One hidden rule gives every row of this table a label. Here are some rows, each with its label.
[ 27  -3  29 -20 -27  -8   7   2  11  15 -23  -2  -9 -25  24 -25 -20 -18
 -31  11  -2 -27  22 -11 -29  18   2   1 -14   2  -4  32] Q963
[ 30   4  21 -37 -23 -29  33   1  -3  17 -16 -21  -8 -30  32  -9 -17 -38
 -22   0  -8  -9  24 -19 -18 -13 -24  -3  -8 -20 -26  21] Q164
[ 19  28   5 -14   2 -41  10  -4  -3   3   2 -25  26 -21  21   2   6 -30
 -13   7 -19   6  -1 -25   3   1 -34   6 -27 -18 -18  30] Q963
[  5  -4  15  -9 -18   8  -1  11  15   5 -12   4 -11  -2  14 -27 -10   1
  -9   4  14 -19  14   5 -12   6  21  -2   0  15   4  17] Q730
[ 15 -13  19 -21 -28   1  20   6   2   7 -28   1 -29 -13  19 -25 -17 -16
 -13  -4  18 -12  25  -6 -26   5  15  -8  10  12  -6  14] Q730
[ -9  -9  -8  14   7  17  -7   2   1  -4   2   8   2  10 -15   2   0  16
   4  -1   3  -5  -5   9   2   6  13  -4  12   9  13 -14] Q730
[ 26  18  19 -24  -9 -29  17   3  15  10  -9 -17   8 -29  22 -14  -7 -26
 -27  14  -8 -12   9 -15 -10  -3 -18   6 -19 -11 -10  34] Q963
[ 16   5  31 -12 -30   3  11   4  41   6 -28   6 -19 -20  26 -45 -17  -4
 -23  13  10 -26  27   3 -22   2  24   1  -5  24   6  49] Q730
[ 46 -12  55 -51 -59  -9  32   8  21  35 -53 -11 -44 -48  57 -55 -47 -37
 -47  12  22 -52  56 -12 -55   9  15  -5  -2   9 -13  49] Q730
[ -1 -22  18 -12 -28  27  14  15   8  14 -39  16 -49   1  15 -29 -21   3
  -8  -9  28 -22  31  17 -30  -4  41 -14  23  19   1   2] Q164
[-50  12 -62  53  58   8 -30 -12 -23 -33  54   8  44  47 -58  56  45  39
  48  -6 -14  53 -62  13  60  -7 -13   5   0  -6  14 -49] Q963
[-56 -25 -32  48  18  58 -34   1   7 -29   9  40 -23  57 -39  10  22  58
  51 -25  40  24 -19  39  23   3  56  -9  31  38  22 -46] Q164
[  7 -24  23 -10 -30  24   3  13   6  15 -29  12 -34  -4  14 -22 -22   0
 -11  -3  18 -22  29   9 -25   5  28  -3  15  11   5   3] Q164
[-29  22 -39  26  37 -31  -5 -13 -23 -32  37 -20  27  26  -8  42  48   1
  44 -18  -3  60 -44 -13  49  -3 -29   1 -23  -9 -17 -13] Q164
[ 20  -7  31 -19 -22   8  10   8  21  20 -27   0 -18 -24  14 -33 -26  -7
 -29  14   2 -36  29  -1 -27   0  12   3  -3   6  10  19] Q963
[ 20  36 -16  -9  29 -59  15 -17 -22   2  39 -38  67 -21  -5  42  14 -30
 -13  14 -51  20 -29 -31  25 -14 -78  14 -25 -54 -17   4] Q963
[-36  19 -60  29  57 -30 -13 -13 -37 -34  51 -19  37  37 -26  68  55   3
  62 -24 -20  71 -52  -9  64 -13 -40   2  -7 -24 -21 -46] Q164
[ 23  -6  24 -33 -29 -19  15   6  -7  13 -34 -16 -51 -22  43 -25 -16 -36
 -11 -15  21  -7  33 -15 -28  -5   3 -16  -1   5 -34  25] Q164
[-78   4 -69  83  70  45 -47  -7  -5 -51  57  34  34  76 -78  48  59  76
  68 -18   3  55 -68  37  67 -14  33   4  19  26  38 -60] Q730
[ 17  -7  25 -20 -26   2   6   8  10  15 -25   4 -22 -17  23 -30 -23 -10
 -22   9  12 -27  31  -2 -22   6  14  -1   5   4   2  23] Q730
[-19  25 -29  18  41 -33 -15 -11  -9 -25  46 -17  49  16 -11  34  38   1
  26  -1 -23  42 -37 -13  43  -3 -28   7 -15 -16  -8  -1] Q606
[ 12   0   6  -4  -1  -1   3  -3   0   9   7   2  14 -12  -5   0 -11  -5
 -17  10 -21 -16   3  -7  -4   6 -15   6   6 -12   9   3] Q963
[ 33  36  -1 -28  13 -82  23 -13 -24   8  24 -53  53 -37  28  32   9 -56
 -13  11 -56  23 -17 -45  16 -16 -85  12 -38 -53 -37  23] Q963
[-53  -5 -61  60  60  45 -37 -12 -30 -30  55  30  39  58 -76  58  33  59
  46 -13 -11  43 -59  28  49   4   5   5  19  -8  31 -79] Q963
[  7  19 -28  -8  31 -48   4 -18 -44  -1  42 -32  42  -6 -11  50  22 -29
   5   3 -46  34 -31 -21  28  -9 -71   6 -17 -60 -26 -23] Q963
[ 22   9  22 -12 -11  -3   5   1  10  16 -11   4  12 -23   6 -19 -20 -10
 -26  15  -6 -30  15  -5 -21  10  -3   5  -5   1   7  20] Q606
[-20  23 -29  15  31 -35 -11 -12 -10 -27  34 -15  24  15   0  34  40  -6
  37  -8  -7  48 -35 -10  41   1 -25   3 -25  -4 -18   8] Q730
[ 10   9   5   8  -6  -4  -1  -3  15  -5   2   4  23  -4   3  -5  -3   3
  -9  10  -3 -11   1  -2  -1   2   2   5  -2   6  10  16] Q606
[-45 -21 -25  42  13  58 -20   7   6 -18   6  33 -21  46 -40   5  12  50
  31 -20  34  11 -19  38  10 -12  52 -11  29  34  29 -41] Q164
[-24 -30 -13  22  -3  51 -18   7  -2  -6 -18  33 -45  28 -25  -6  -2  32
  21 -21  42   4   3  25 -10  -2  51 -14  33  33  16 -32] Q164
[-20  17 -36  28  50 -21 -23 -16 -25 -21  58 -11  50  21 -32  48  40  14
  26  -1 -35  36 -51  -2  46  -6 -37  11 -13 -29   6 -25] Q963
[ 11 -21  22 -29 -40  11  24  11  -7  16 -47  -5 -66 -11  24 -24 -19 -20
  -9 -13  31 -16  38   3 -35 -12  18 -19  22   9 -25  -1] Q164
[  8  28 -22  -2  22 -58   5  -8 -17 -10  18 -34  34  -4  10  33  25 -31
  14  -3 -25  34 -22 -28  23 -11 -49   3 -38 -24 -29  15] Q963
[  9   6 -15 -12  19 -20   8 -11 -33   6  25 -14  34  -5 -12  40   7 -15
  -1   6 -39  17 -16  -9  13   0 -51  13 -15 -53 -10 -20] Q963
[  4 -10  16  -6 -11  12  -3   2   8   6 -11   6 -26  -2  10 -13 -10   1
  -8   2  15 -12  14   3 -16  17  15   0   1   6   4  10] Q730
[ 14 -24  19 -13 -32  26   9  11  -2  21 -33  14 -40  -9   4 -24 -29   2
 -19   0  24 -30  32   7 -34  13  27 -10  17   7   9   1] Q164
[ 29 -14  30 -26 -27   8  12   5  -1  26 -15   0 -15 -30   8 -19 -40 -13
 -40  15  -4 -41  25  -4 -32   6  -3  -1   9 -22   8  -3] Q963
[ 35  24  13 -27  -1 -50  24  -6   1   7   4 -28  32 -34  29   6   0 -38
 -23  18 -26  -3   2 -24  -2  -2 -46   7 -25 -31 -17  35] Q606
[ 26   0  28 -22 -23   0   9   2  13  18 -15   1  -3 -25  12 -25 -23  -9
 -34  16  -5 -36  22  -4 -26   6   3   3   0   1   5  22] Q606
[-33  17 -43  44  49   2 -21 -10  -3 -33  47   6  47  32 -42  36  42  28
  36  -4 -19  44 -48   2  48  -7 -14  11  -7   6  16 -19] Q606
[ 28 -16  49 -32 -52  16  25  18  31  22 -52   9 -45 -29  35 -56 -41 -15
 -34   9  29 -48  53   2 -49   3  36 -11  16  27   1  38] Q730
[ 16  10  10  -2   7 -13   0  -6   4  10  13   1  42 -18  -8   5  -9  -3
 -21  19 -31 -16  -7  -6   3  16 -26  18 -18 -17  11   6] Q963
[ 10  -9   9   0 -12  15   4   2   4  11 -19   8 -11  -5   0 -10 -19   1
 -13   1   5 -19  10   7 -18   7  12   1   7   1  10  -1] Q730
[ 11  14  12   4   6   0  -8   1  14   2  19  11  42 -13 -12  -6  -6   9
 -22  26 -24 -23  -8   0   1  10  -6  19 -12  -2  23  20] Q606
[-31   8 -10  28  14   9  -6   7  28 -26   9  12  -9  22 -13  -5  24  25
  26  -4  18  18 -18  15  22 -11  27   2 -10  35  14   9] Q730
[ 46  12  36 -33 -25 -33  30   1   8  19 -18 -19  12 -47  32 -19 -26 -36
 -49  22 -24 -32  24 -19 -27  13 -30   8 -14 -22 -13  41] Q606
[-88 -11 -68  72  55  51 -46  -4 -13 -53  38  33  -9  87 -58  43  60  66
  86 -44  37  68 -49  38  60 -14  44  -9  21  41  16 -73] Q164
[ -2  12 -12   1  14 -26   4  -7  -4 -16  12 -12  15   4  12  10  23 -11
  21  -8   8  25 -10 -15  18  -4 -10  -7 -11   3 -18   6] Q730
[ 35   3  35 -39 -36 -24  33   7  16  23 -32 -18 -25 -40  41 -29 -27 -40
 -34   9   5 -28  33 -16 -33 -11  -5  -4  -8   2 -20  39] Q730
[-48  -9 -30  44  24  47 -26   6   1 -22   5  29 -12  46 -43  10  20  48
  35 -18  31  17 -21  31  19  -5  40 -11  23  27  31 -39] Q164
[ 11 -16  29 -25 -36   8  14  14  11  10 -40   2 -50  -8  34 -40 -20 -15
  -8  -5  32 -21  39  -2 -35  13  33 -15   8  22 -13  21] Q730
[  5 -14  12  -8 -20  13   4   3  10   5 -20   8 -27  -3  13 -20 -14  -1
  -1  -5  19 -13  21   2 -18  -1  23  -9  12  16  -3  13] Q730
[ 18  -3  24  -7 -15  23  10   6  22  21  -6   9  12 -18  -1 -21 -30   5
 -39  21 -12 -45  17   7 -22  12  11  15  -3  -1  24  14] Q606
[  5 -31  29 -11 -34  44   4  16  21  16 -43  24 -58  -1   5 -44 -28   9
 -14  -6  34 -35  38  16 -36   4  53  -9  25  29  12   4] Q730
[  8 -13  27 -21 -29   4   5  10   7   9 -35   0 -44 -10  32 -28 -12 -10
  -7  -9  26 -15  28   0 -23   0  26 -15   8  12 -14  18] Q730
[ -2  -8  -4 -15  -7  -6   9  -2 -13   5  -2 -10 -12   4   4  13   3 -11
   6 -12   3  11   2  -2   0  -8  -7  -8   5 -10 -22 -11] Q164
[-44  22 -59  42  58 -14 -32 -15 -20 -36  56 -13  48  39 -37  56  48  24
  51 -11 -18  64 -59  -3  62  -5 -28   8 -21 -15   4 -39] Q963
[ 19  16 -16 -17  13 -61  17 -18 -36  -1  21 -33  36 -17  12  45  18 -44
   4  -1 -34  33 -21 -30  19  -7 -68   6 -24 -44 -39  -2] Q730
[  4 -24  20   0 -24  45  -6  13  22  10 -21  29 -24  -2  -6 -36 -31  21
 -21  11  16 -40  27  15 -29  15  43   0  14  28  28   1] Q963
[-12  -2  -5  12  15  23 -21   4   6  -1  21  16  17  13 -22   1  -4  32
   3  11  -8 -12  -8  16   5  13  11   6  12   4  25 -12] Q963
[ 49  14  31 -54 -30 -58  34  -2   1  27 -27 -45  -6 -52  62 -17 -21 -62
 -35   9 -13  -9  31 -44 -25  -2 -42  -3 -18 -33 -42  43] Q730
[ 33   4  28 -31 -16 -22  26   5   7  20 -18 -17   4 -31  24 -16 -19 -29
 -31  12 -11 -25  25 -13 -22   3 -17   8  -9 -19  -7  26] Q606
[-56 -13 -33  56  36  62 -52   3   1 -26  31  46  12  51 -62  14  18  71
  37  -8   9  14 -34  35  34   0  43   6  21  29  44 -52] Q963
[ 30   5  39 -29 -27 -21  20   9  27  14 -27 -17 -13 -33  41 -42 -19 -28
 -28  17  -2 -30  31 -14 -26   3  -1   5 -18   5 -11  59] Q963
[-83 -13 -71  87  64  67 -57  -8 -14 -48  56  50  19  86 -85  49  53  88
  77 -24  13  47 -65  47  63   3  44  -1  31  33  46 -84] Q730
[ 25  -1  15 -33 -23 -29  20   0  -9  20 -20 -20 -19 -24  32  -4 -13 -38
 -12  -5   0  -6  21 -15 -17  -5 -23  -7  -7 -15 -33  20] Q164
[ -7  12  -2   6  11 -12   4  -1  11 -10  15   0  21  -3   4  -4  13   1
   5   5  -6   8 -11  -4  14  -6  -5   6 -12   7  -3  16] Q963
[ 46   0  31 -54 -36 -39  38  -1 -19  34 -30 -33 -10 -45  37  -9 -28 -56
 -40   7 -15 -22  29 -25 -33  -8 -41  -5  -9 -41 -35  19] Q730
[ -7   6  -9  14  16   9  -8   0  -1   1  19   9  33   6 -25  10   0  19
  -6  12 -22  -4 -13   9  12   9  -6   9  -5  -5  25 -14] Q963
[ 38  18  15 -40  -5 -60  23 -10 -19  22   9 -44  20 -34  28  15   1 -51
 -20  12 -36   3   0 -28  -2  -3 -61   5 -27 -45 -35  23] Q963
[-59 -18 -56  61  53  48 -44  -9 -26 -29  42  39  23  62 -74  49  39  63
  52 -19   3  38 -52  33  47  11  20   2  24   9  29 -72] Q963
[ 11  29  -8 -14  19 -61  13 -17 -19 -10  25 -42  28 -15  25  28  24 -35
  10  -3 -26  35 -19 -35  23  -7 -57   5 -30 -33 -36  18] Q730
[ 30  36  -2 -17  18 -52  10 -10 -12  11  22 -34  65 -31   1  21   3 -32
 -26  24 -57   2 -20 -23  10 -11 -65  16 -34 -46 -10  24] Q963
[-29  11 -30  45  45  22 -23  -4  17 -27  43  15  55  22 -46  14  19  43
   6  12 -24   9 -40  13  34  -5   7  19  -7  12  42 -19] Q606
[  3 -11   7 -13 -15   4   5   4  -9   1 -23  -3 -39   3  11 -10  -5 -10
   7 -15  23   3  18   5 -13 -11  12 -11  15   9 -15  -4] Q164
[ 30   0  12 -29  -9 -22   9  -5 -15  18   4 -16  12 -27  15   7 -18 -27
 -23  11 -27 -12   7 -17 -16   9 -38   6  -9 -35 -11   1] Q963
[-59 -12 -38  59  31  59 -39   1   7 -28  27  46   0  52 -56  19  29  68
  47 -16  14  21 -36  43  37 -12  47   2  17  40  34 -51] Q730
[  4 -21  16  -6 -30  28   2   6   3  13 -31  15 -37   0   1 -17 -20   5
  -7  -4  18 -22  25  13 -23   6  30  -9  20  16   4 -12] Q164
[-21   9  -8  22  16  19 -19   2  14 -13  11  11   3  17 -19  -8  11  27
  12   0   8   1 -15  13  11  -3  21   0   5  21  21  -7] Q963
[ 52 -12  61 -46 -59   6  25  12  20  43 -57   4 -35 -45  44 -60 -54 -31
 -54  23  17 -68  57  -8 -63  26  17  -8   9  -1  -3  43] Q963
[-33 -12 -22  29  12  35 -25   4  -1 -19  10  18 -20  39 -24   3  17  37
  33 -12  20  17 -12  28  14   5  36  -7  16  28  13 -29] Q164
[ 41   6  26 -37 -26 -43  21  -5   1  12 -20 -28   1 -34  40  -8 -14 -48
 -24  10 -11 -11  22 -25 -19   9 -28   0 -19 -21 -29  38] Q730
[ -6 -13   2  -6  -9  17  -1   5  -7  10 -10  10 -21   6  -6   1 -13   9
  -3  -2   8 -11  10  12  -9  -1  12  -4   8  -2   0 -21] Q164
[-41 -12 -59  33  39  12 -24 -12 -43 -20  32   2  10  46 -44  60  36  23
  54 -26  -3  49 -43  11  40 -12 -14  -5  19 -15  -5 -68] Q164
[ -5 -20   2  -1  -7  32 -12   8  -5  13 -18  15 -33   7  -9  -9 -13  13
  -2  -6  19 -16  12  11 -15 -11  22  -6  22  11   8 -20] Q164
[-77  -1 -71  72  67  32 -46  -8 -25 -48  64  28  26  77 -70  62  62  63
  73 -28  -1  64 -68  33  69 -10  15  -1  11  14  23 -75] Q730
[-12  24 -17  17  22 -21  -6  -5   8 -24  23 -14  32   6  -7  10  27   0
  13   1  -8  27 -20  -5  28  -7 -17   5 -19   2  -2   9] Q963
[ 34  -1  31 -52 -32 -34  31   1  -4  23 -33 -28 -37 -35  48 -19 -20 -49
 -22  -2   6  -8  34 -20 -27  -7 -17 -11 -10 -14 -38  31] Q164
[ 38  -6  51 -45 -60  -3  29  13  29  23 -50  -6 -48 -39  55 -56 -39 -30
 -41   8  18 -51  55  -7 -53  12  25  -9  -1  18 -11  51] Q730
[ 30 -17  39 -45 -54  -4  32   7   7  27 -55  -8 -56 -30  43 -35 -30 -33
 -26  -6  21 -30  51  -4 -44   8  15 -13   8  -1 -21  20] Q164
[-16 -27   6   9 -20  41 -14   9   9  -4 -27  25 -45  22   0 -23  -9  23
  17 -15  38  -5  17  24 -11   6  49 -12  19  34   9  -9] Q164
[ 52  -3  40 -55 -44 -27  31   6   0  29 -39 -22 -21 -51  50 -30 -40 -50
 -47   9  -7 -35  42 -30 -45   7 -22  -3 -10 -21 -22  41] Q730
[ -1  -7   1   4  -3   5  -3   1   2  -4  -4   9 -14   3   9  -6   1   3
   9  -3  16   3   7   0  -5   9  12  -4  11   9  -1   4] Q730
[ 12 -32  30  -9 -43  39   6  15  17  19 -48  23 -57  -5  11 -45 -39   7
 -21  -4  43 -44  44  13 -45  10  48 -11  25  28  10   3] Q164
[-76  -4 -75  79  68  42 -51 -11 -18 -55  63  33  25  79 -73  62  64  71
  82 -29   4  68 -71  38  68  -5  23  -1  21  23  28 -70] Q730
[ 46  -1  38 -43 -40 -17  26   3  -5  32 -43 -24 -27 -41  34 -29 -37 -40
 -42  10   5 -36  39 -15 -46   1 -14 -10   0 -18 -18  28] Q164
[-37 -12 -37  32  28  28 -17  -3 -27 -10  25  22   4  37 -44  37  17  33
  32 -15  -1  26 -28  21  26 -10   5  -3  15  -1   9 -56] Q730
[ 22 -19  35 -27 -40  12  18  12  10  20 -44   5 -44 -16  31 -35 -30 -18
 -18  -6  28 -25  39   2 -40  11  24 -11  16  11  -8  20] Q730
[-38  30 -38  37  51  -8 -20 -10   4 -35  42  -3  40  33 -29  29  45  29
  37  -2 -13  41 -47   5  53  -8  -7  11 -25   6   8  -7] Q606
[  9 -16  28  -6 -33  28   6  13  27  15 -38  17 -41 -10  16 -47 -25   5
 -15   0  35 -35  37   5 -34   6  43 -11  19  35   9  21] Q730
[ 27  32   1 -25  11 -63  17 -12   0   3  25 -40  44 -31  24  16   9 -42
 -17  20 -43  10  -9 -32  13  -7 -61  13 -39 -46 -22  32] Q606
Which label does each new row get?
[ 25  10  19 -27 -18 -28  22  -3  -2  20 -11 -15   6 -29  22  -9 -12 -28
 -27  13  -7 -13  12 -19 -16   1 -23   3 -14 -14 -15  23] >> Q963
[  5 -12  -3 -12 -14  -8  10  -3 -18   7 -16 -14 -27   0  10   8  -3 -19
   7 -16  14   9  12   0  -9  -2  -2 -11   6  -5 -23 -11] >> Q164
[  2 -15  27   3 -21  40  -4  13  27  10 -21  26 -28  -2  -1 -40 -27  20
 -21   7  23 -39  25  17 -29  17  41   0  12  19  32  12] >> Q963
[-36   0 -36  25  30   7 -18  -4 -16 -29  15   5   3  36 -22  31  38  17
  42 -26  12  45 -26   7  30  -7  10  -8   6  10  -2 -31] >> Q164
[ 11  32  -8  -7  12 -56   9 -10  -4 -12  14 -36  27 -13  21  18  25 -33
   6  -3 -23  32 -18 -26  19  -1 -43   5 -25 -19 -30  25] >> Q963
[-69 -11 -47  72  44  61 -44  -1   3 -41  40  49  17  69 -63  28  31  78
  58 -12  17  28 -46  39  49   7  44   7  15  39  48 -57] >> Q730
[  7   1  17 -21 -14 -11  14   2  -3   7 -23 -16 -22 -10  24 -13  -8 -20
  -5  -7  15  -6  21  -8 -13   3   4  -7   0  -2 -20  15] >> Q730
[-26 -18  -7  25  -2  52 -15   7   9  -5  -9  29 -31  25 -23  -9  -3  37
  14 -12  29  -5  -3  24  -3   1  46  -8  25  30  29 -26] >> Q164
[  5  19 -16  18  23 -14  -6 -10   0  -9  38   1  54  -5 -17  19   8   6
  -7  19 -40   0 -26  -5  15  11 -27  18 -16 -12  16   4] >> Q606
[ -6  -6 -16  17  21  19 -17  -5   1   1  21  17  41   6 -32  17  -3  23
  -7  12 -15  -7 -21  11   8   0  -4   9  12 -10  28 -27] >> Q963
[-62 -16 -42  57  32  49 -31   1   6 -37  19  37 -13  57 -44  16  33  65
  59 -26  27  36 -30  33  34   0  52  -7  22  42  21 -38] >> Q164
[-10   3 -33   3  19 -26  -2 -11 -37  -9  16 -14   9  17  -8  47  31 -15
  29 -21 -14  47 -28  -6  27 -15 -31  -5  -4 -23 -27 -31] >> Q164
[-50   0 -53  42  42  -1 -20  -6 -24 -37  35   1  15  51 -32  52  53  25
  60 -28   2  62 -46  12  50 -22  -1  -4   8   8  -5 -44] >> Q164
[ -4  -1   2   7   4  16  -4   5   7  -3   2   8   4   3 -11 -11  -4  16
  -6   6  -5  -9  -2   9  -3   1  11   3   2  11  16   0] >> Q606
[ 33 -17  43 -40 -48  13  22  12   6  36 -47  -4 -53 -32  35 -41 -48 -23
 -38   2  18 -51  51   0 -51   7  17 -10  16   7  -6  22] >> Q164
[ 35  35  10 -26   3 -60  16  -9  -2  11  12 -34  41 -41  25   1   0 -43
 -28  21 -40   0  -4 -34   3  -9 -58  11 -29 -31 -21  42] >> Q606
[ 33   9  14 -40 -12 -50  27  -5 -14  19  -4 -36   7 -32  33   4  -8 -46
 -19   5 -13   5  14 -29 -10  -6 -44  -1 -15 -38 -35  23] >> Q730
[ 16   6   9 -11  -4 -12   2  -2   4   9   3  -3   9 -21  15 -11  -9 -11
 -18  13 -12 -12   6  -5  -6   4  -9   4  -8  -6   0  14] >> Q606
[ 13  -3  16 -15 -25   4  14   5   5  11 -26  -3 -28 -15  15 -17 -16 -12
 -13  -3  13 -16  23  -2 -20 -10   3  -9   6   4  -5   8] >> Q164
[ 55  12  44 -55 -37 -39  32  -1   2  37 -25 -27  -3 -56  42 -27 -34 -52
 -57  21 -28 -39  34 -31 -39   6 -34   6 -18 -31 -22  48] >> Q606
[ 12 -27  29 -13 -38  31   5   8   9  16 -38  21 -40  -8   9 -30 -31   5
 -20  -6  27 -33  30  10 -36   9  35  -6  18  17   8   4] >> Q164
[  9 -17  24 -15 -35  36  -3  13  15  17 -32  17 -39  -4   6 -32 -29   5
 -20   1  20 -31  34  14 -32   4  32  -8  26  16   6   5] >> Q164
[-44  28 -42  52  56  -3 -25  -8   1 -40  61   2  53  38 -42  39  48  37
  48  -4 -11  48 -55   2  60  -7  -9  12 -13   7  16 -25] >> Q606
[ -3 -21   8  -2 -23  21   0   7   0  12 -29   9 -39   7  13 -15  -7   2
   4 -12  29  -3  19   5 -18  -6  29 -11  22  16  -7  -3] >> Q164
[-34  10 -55  40  50   2 -30 -13 -33 -22  55   4  56  40 -52  61  37  26
  38  -7 -31  46 -56   2  48 -16 -30   6   8 -20  12 -50] >> Q963
[ 38   1  47 -39 -54 -17  27   7  33  20 -47 -12 -42 -43  59 -52 -34 -36
 -38   6  23 -40  50 -13 -42   2  17  -5 -13  14 -19  57] >> Q730
[-14  -6 -10  30  18  32 -25  -1   8  -5  14  25  29  14 -41   4   1  38
  -4  13 -11  -9 -19  22   8  -1  16   9  13  10  40 -17] >> Q963
[-35   5 -20  37  28  26 -17   1  13 -25  23  21  17  33 -26   3  23  40
  28  -3  11  16 -23  16  26  10  24   3  -2  23  25 -13] >> Q963
[ 24  27  13 -11  11 -36  11  -6   8   1  25 -18  55 -26   9   1  -7 -18
 -31  24 -40 -11  -4 -24   0   8 -34  19 -28 -31   6  29] >> Q606
[ 20 -16  31 -19 -35  32   7  14  16  27 -38  11 -33 -13  10 -35 -37  -1
 -27   5  21 -44  35  15 -39  16  27  -6  15  10  12   8] >> Q730
[ 49  -3  62 -50 -49  -5  30  14  35  34 -38  -7 -28 -54  48 -60 -52 -28
 -60  26   5 -61  56 -11 -54  12  10   4  -1   4   2  50] >> Q963
[-20 -10 -38  29  30  14 -22 -11 -38  -3  31   5  26  27 -42  44  11  21
  19  -6 -19  21 -33  20  26  -6 -19   4  15 -18   7 -57] >> Q963
[-15  18 -32   5  25 -40   2 -14 -24 -18  24 -29  16  13   3  43  40 -18
  37 -22  -9  54 -27 -16  34 -19 -36  -3 -15 -17 -39 -17] >> Q164
[  7  27 -19 -11  24 -63   6 -15 -32  -8  22 -42  23  -8  20  41  34 -40
  14  -6 -31  45 -26 -32  29 -14 -61   2 -30 -33 -43   7] >> Q164
[-36   9 -51  38  53   6 -30 -12 -20 -21  54  10  58  33 -54  49  35  32
  33   0 -24  34 -52  10  51  -2 -25   9  -2 -18  14 -46] >> Q963
[-51 -12 -42  51  32  44 -37  -1  -5 -27  16  32 -13  52 -45  18  34  51
  49 -18  24  30 -29  26  32  -4  39  -5  26  34  25 -45] >> Q164
[-36 -18 -18  26  13  34 -16   7  -4 -21  10  21 -22  35 -20   5  13  33
  32 -18  25  16 -11  18  14  -9  34  -6  19  23  12 -29] >> Q164
[ 17  28 -17   0  36 -48  -3 -18 -15   1  41 -23  65 -16  -6  35  16 -20
  -9  18 -56  21 -29 -26  25  -4 -65  17 -33 -41  -5   3] >> Q963
[ 14  23   0 -24   3 -55  18  -6  -6   1   1 -39  14 -17  30  13  11 -40
   0   0 -17  20  -1 -25   8 -13 -43  -1 -34 -23 -38  25] >> Q730
[ 33  10  41 -31 -32 -20  31   3  27  14 -30 -14 -17 -36  40 -36 -21 -34
 -33  14   6 -26  33 -16 -31   0   2  -1 -12   0 -16  45] >> Q730
[  5  -8 -14   2  12  -6   1  -9 -33   9  18  -1  24   2 -22  34  -4   1
  -3   2 -23   8 -13   1   9   0 -26   5   6 -34   1 -31] >> Q963
[-69  -3 -62  68  57  36 -39 -10 -12 -47  45  27  17  71 -57  43  53  58
  69 -23  16  57 -57  30  60 -17  23  -1  17  27  22 -56] >> Q164
[-31 -20 -34  24  23  41 -23  -2 -32 -10  10  19  -9  42 -45  32  13  35
  34 -19  11  26 -20  19  19  -8  17  -7  18   7  10 -59] >> Q164
[  8 -12  27 -19 -32  21   7  14  15  17 -37  10 -38 -14  21 -35 -26  -6
 -16  -1  25 -31  33   8 -28  -5  29  -6  11  22  -1  15] >> Q730
[ 22   1  17 -21 -18 -16  14   5  10  12 -17 -12  -9 -23  27 -21 -14 -21
 -20   6   1 -15  20  -6 -20  -2  -4  -2   5  -4 -14  26] >> Q730
[ 24 -19  49 -26 -50  28   7  16  31  23 -49   5 -49 -27  34 -58 -40 -11
 -39  11  36 -52  49   8 -49   3  43  -9   8  25   2  36] >> Q730
[ 28 -13  32 -20 -20   5   4   2  11  16 -14   3  -5 -20  13 -28 -28  -4
 -34  19 -11 -37  24  -4 -30  26   3   7   2  -8  15  15] >> Q606
[-48  12 -65  37  60 -14 -28 -20 -47 -34  59  -4  41  50 -46  79  55  19
  60 -24 -26  71 -60   2  64  -9 -37   5  -9 -24  -7 -61] >> Q730
[ -3   4   0  22  13  17 -17   1  17  -9  16  24  29   4 -18  -5  -2  25
  -9  16 -13 -12  -9  12   3   6   9  15   3   5  35   3] >> Q606
[ 53  -6  44 -51 -41 -27  37   4  -3  38 -38 -20  -7 -51  40 -25 -43 -46
 -47  18 -13 -39  45 -29 -46   8 -29   2  -9 -30 -19  36] >> Q730
[ 29 -21  49 -35 -52  12  17  14  21  23 -56   9 -57 -28  39 -50 -42 -18
 -29   2  31 -39  51   2 -50   7  32 -14  12  18  -7  30] >> Q730
